Named turns come first, each shown by rows before and after it. Which turns, in which order, take the first row of each pair that follows to the second? Write the first one first, as in the answered first pair.
S (before |-> after):
+2.05	+0.56	+0.84	+0.44	-1.73	+3.44	-2.12	-0.99	-0.57	+1.49	+2.48	-1.46	+3.38 |-> -0.08	+4.54	-0.39	-2.61	-0.30	-1.53	-0.60	+0.47	-1.92	+1.78	-0.47	-1.34	+2.72
+0.01	+0.60	-1.03	-0.43	+1.45	-2.04	-0.94	+1.63	+0.50	+2.54	+0.66	+2.57	-0.46 |-> +0.46	-1.23	-1.36	+0.48	+1.06	-0.97	-1.05	+1.35	+1.12	+1.58	+0.91	+3.11	-1.14
-1.53	-0.78	-3.34	+0.57	-2.17	-2.91	+0.88	-0.66	+2.13	-1.12	-0.33	+0.46	-1.16 |-> -0.15	-2.32	-1.66	+2.51	-2.90	+0.10	-0.68	-2.26	+2.41	-0.88	+1.91	+0.10	+0.36
D (before |-> after):
-1.57	-3.17	+0.52	+0.60	+0.22	-0.72	-0.59	-2.67	+0.99	+1.50	+2.25	+1.54	-0.58 |-> -0.99	-3.50	-1.82	+1.07	-1.23	-0.74	+0.03	-0.89	+1.25	-0.12	+1.14	+1.74	-2.48
-1.50	-2.29	-0.96	-1.93	+3.34	-1.37	+2.08	-1.38	+0.20	-0.38	-2.43	+1.80	-2.40 |-> -1.20	-1.43	-1.83	-2.15	+3.07	-1.87	+2.13	-0.72	-0.45	-0.74	-2.95	+1.70	-2.44
+1.24	+2.33	-2.92	+0.87	-2.57	-1.91	+0.22	+2.23	-1.42	-0.08	-1.33	+0.33	+1.71 |-> +0.63	+3.43	-0.05	-0.02	-1.69	-2.04	-0.19	+0.59	-2.43	+1.71	-0.12	+0.06	+3.94
+0.09	-1.70	-0.86	-0.22	+1.39	-0.64	+0.37	-0.64	+2.88	-2.96	-0.19	+0.72	-2.28 |-> +0.43	+0.47	-1.77	-0.96	+0.96	-2.02	+0.44	+1.15	+1.77	-3.03	-1.03	-0.01	-1.60
R (before |-> after):
+2.01	+0.30	-2.96	+2.74	-3.14	+1.74	-0.57	+0.73	-0.25	-0.51	+0.53	+0.54	-0.11 |-> -0.14	-2.04	+1.70	+1.74	+0.55	+3.44	-0.97	-2.28	+0.79	+0.74	+1.75	+0.88	-0.21
-0.75	-2.22	+0.55	+0.20	-1.00	+1.43	+0.20	-0.62	-0.94	-1.39	-0.86	-0.29	-1.74 |-> +0.49	-0.81	-0.25	+0.82	-2.42	+1.43	-0.31	-0.35	-1.99	-1.11	-0.59	-0.57	-0.32
-2.36	-2.06	+0.70	+2.12	+1.32	+3.03	+2.30	-1.05	+0.84	-1.02	+0.29	-0.39	+1.69 |-> -1.19	-0.40	-2.07	+2.58	-0.89	+1.64	+2.78	+1.02	+0.28	-2.20	-0.72	-0.34	+1.03
Then:
(2 to 3 turns a pair)
-1.16	-2.02	+0.44	+2.02	+2.93	+3.21	+0.94	+0.68	+0.39	-4.99	-0.76	+0.23	-2.52 |-> +1.79	+3.83	-0.50	+2.43	-0.56	+1.82	-0.16	+1.64	-3.68	-3.23	+0.25	-1.19	+3.00 -> R, S
+1.50	+0.50	-0.60	+1.25	-0.98	-2.81	-1.15	-3.83	-0.81	+2.09	+2.96	+0.98	+1.16 |-> -0.61	+0.37	-0.32	-0.54	+1.04	-3.86	-0.33	-3.77	-0.48	+1.93	+1.91	+1.35	-0.96 -> S, R
+0.44	+4.68	+1.20	-1.13	-1.05	-1.97	-1.46	+0.12	-1.83	+3.02	+0.92	-1.03	+4.65 |-> -4.15	+0.39	-0.50	-2.94	+2.98	-4.09	+1.25	+0.58	+1.58	+0.49	-2.14	+1.44	-2.94 -> S, R, R
-0.93	-0.46	+0.63	-0.85	+1.53	+0.31	+1.07	+0.59	+0.82	-1.05	-2.23	-0.57	-1.67 |-> -0.46	+1.79	-0.34	-0.73	-0.02	-1.64	+0.81	+1.01	-0.97	-0.30	-2.15	-0.52	-0.20 -> R, D, S
+1.18	+4.57	-2.94	-1.40	-1.80	-0.30	+0.77	+2.98	-1.19	-3.87	+0.09	-3.55	+0.04 |-> -2.59	+3.33	+1.79	-4.55	+3.27	-0.66	+1.48	+0.31	+0.04	-2.32	-0.06	-3.19	-1.00 -> R, S
-1.10	-1.76	+1.31	-0.27	+2.69	-0.58	+0.24	-1.94	+1.06	+2.32	+1.37	+0.32	-0.21 |-> -0.38	+1.66	-0.39	-1.02	+1.03	-2.75	+0.15	-0.80	-0.87	+2.91	+0.90	-0.17	+2.02 -> R, D, D
+1.30	+0.03	+3.06	-0.49	-2.76	+2.11	-0.63	+1.10	-2.43	+0.79	-0.87	-1.09	+1.42 |-> -1.27	-0.09	+3.82	-2.87	-0.12	+0.21	+0.40	+0.94	-2.25	+1.02	-2.52	-0.76	-0.02 -> S, R
+3.57	+5.00	+3.42	+0.11	-2.45	+3.71	-1.38	+0.20	-3.06	+1.63	-1.62	-2.91	+5.07 |-> -1.46	+4.40	+6.45	-3.62	+2.95	+0.78	+0.16	-1.67	-2.09	+2.66	-3.34	-2.34	+2.23 -> S, R
+0.79	+0.46	-3.94	-0.42	-1.21	-0.92	+2.14	+4.51	-0.81	-1.98	-1.79	+0.17	-0.77 |-> +0.74	-2.89	+2.89	+0.75	+0.77	+3.94	-0.03	-0.90	+0.23	+0.80	+2.90	+0.10	+2.31 -> R, D
-1.75	+2.46	-3.34	-1.87	+0.06	-3.47	-0.06	+1.60	-2.13	-1.16	-0.90	+1.62	+0.43 |-> -3.27	-2.08	-2.29	-1.18	+1.89	-1.70	-0.08	+0.13	+0.50	-1.73	-0.19	+3.32	-2.14 -> D, R, S
+3.31	+2.52	-1.41	+2.94	-1.84	+2.29	-1.71	+3.22	-0.82	-1.34	-0.02	-3.12	+3.05 |-> -0.32	-3.01	+1.57	+1.37	+3.56	+3.63	-0.54	+1.44	+3.40	-2.72	-1.22	-2.05	-2.42 -> R, D
+3.91	+3.29	+1.46	-0.88	-1.14	+3.42	-1.80	+0.42	+0.44	+0.25	+0.69	-1.79	+3.28 |-> +1.12	-1.51	+1.52	-1.65	+2.22	+3.93	-0.39	+0.78	+3.99	-1.89	-1.60	-0.72	-2.50 -> R, S, D
+0.98	-0.31	+0.83	+2.28	-0.74	+3.46	-2.08	-2.77	+0.57	+2.95	+2.11	+1.11	-1.26 |-> +2.22	+0.95	-1.27	+2.87	-2.95	+2.67	-1.90	-1.11	-0.44	+2.68	+1.62	+0.86	-1.02 -> R, R
-1.60	-0.32	-1.95	-1.14	+1.60	-3.04	+0.99	+1.21	+0.93	-1.16	-2.58	+1.44	-4.32 |-> -0.82	+2.00	-3.14	-1.10	+0.13	-4.24	+1.02	+1.63	-1.00	-0.49	-2.39	+0.95	-2.12 -> D, R, S
+0.08	-2.38	+1.93	+0.41	+1.47	+2.87	-1.43	-0.62	+0.03	-0.08	-0.38	+0.55	+0.28 |-> -0.46	-0.16	-1.24	-1.16	+1.24	-0.49	+0.02	+2.24	-0.92	-1.46	-3.06	+0.96	-0.87 -> S, R
+2.71	-1.22	-1.41	+3.22	-1.77	+3.10	+0.95	+0.81	+1.81	-1.60	+2.57	+1.12	-0.49 |-> +0.91	-1.21	-2.11	+1.80	+0.42	+1.34	+2.40	+2.54	+2.62	-3.02	-0.15	+0.92	-3.20 -> D, R, R
+2.11	+2.49	+2.28	+2.19	-1.42	+1.59	-2.22	-1.09	-2.51	+1.81	+2.22	-1.83	+4.90 |-> -2.37	+3.72	-1.58	-1.50	+1.57	-5.18	+1.20	+1.91	-2.30	-0.18	-2.97	-0.24	-1.16 -> S, R, R
+0.89	-2.11	-1.77	+2.23	-2.16	+1.35	-0.66	+0.80	+1.82	-1.41	+0.31	-0.43	-0.35 |-> -1.25	+1.56	+2.39	-1.54	+1.29	-1.15	-0.39	-0.49	-0.10	+1.37	-0.75	-2.35	+2.37 -> D, R, S
+0.75	-2.16	+3.11	+0.38	+1.60	+3.67	-0.51	-0.07	+1.93	-1.28	+1.34	-2.54	-0.36 |-> +2.33	+0.73	-1.84	+0.73	-1.12	+1.50	+0.32	+3.77	+0.46	-2.95	-0.94	-3.01	-0.78 -> R, D, S
-1.76	+2.59	-1.79	-4.01	-0.74	-3.73	+1.26	+0.96	-2.74	+1.79	-1.59	-0.62	+3.06 |-> -3.75	-3.01	+2.11	-3.68	+2.49	-0.44	+0.89	-3.19	+0.13	+2.38	+0.80	+0.86	+1.14 -> R, D
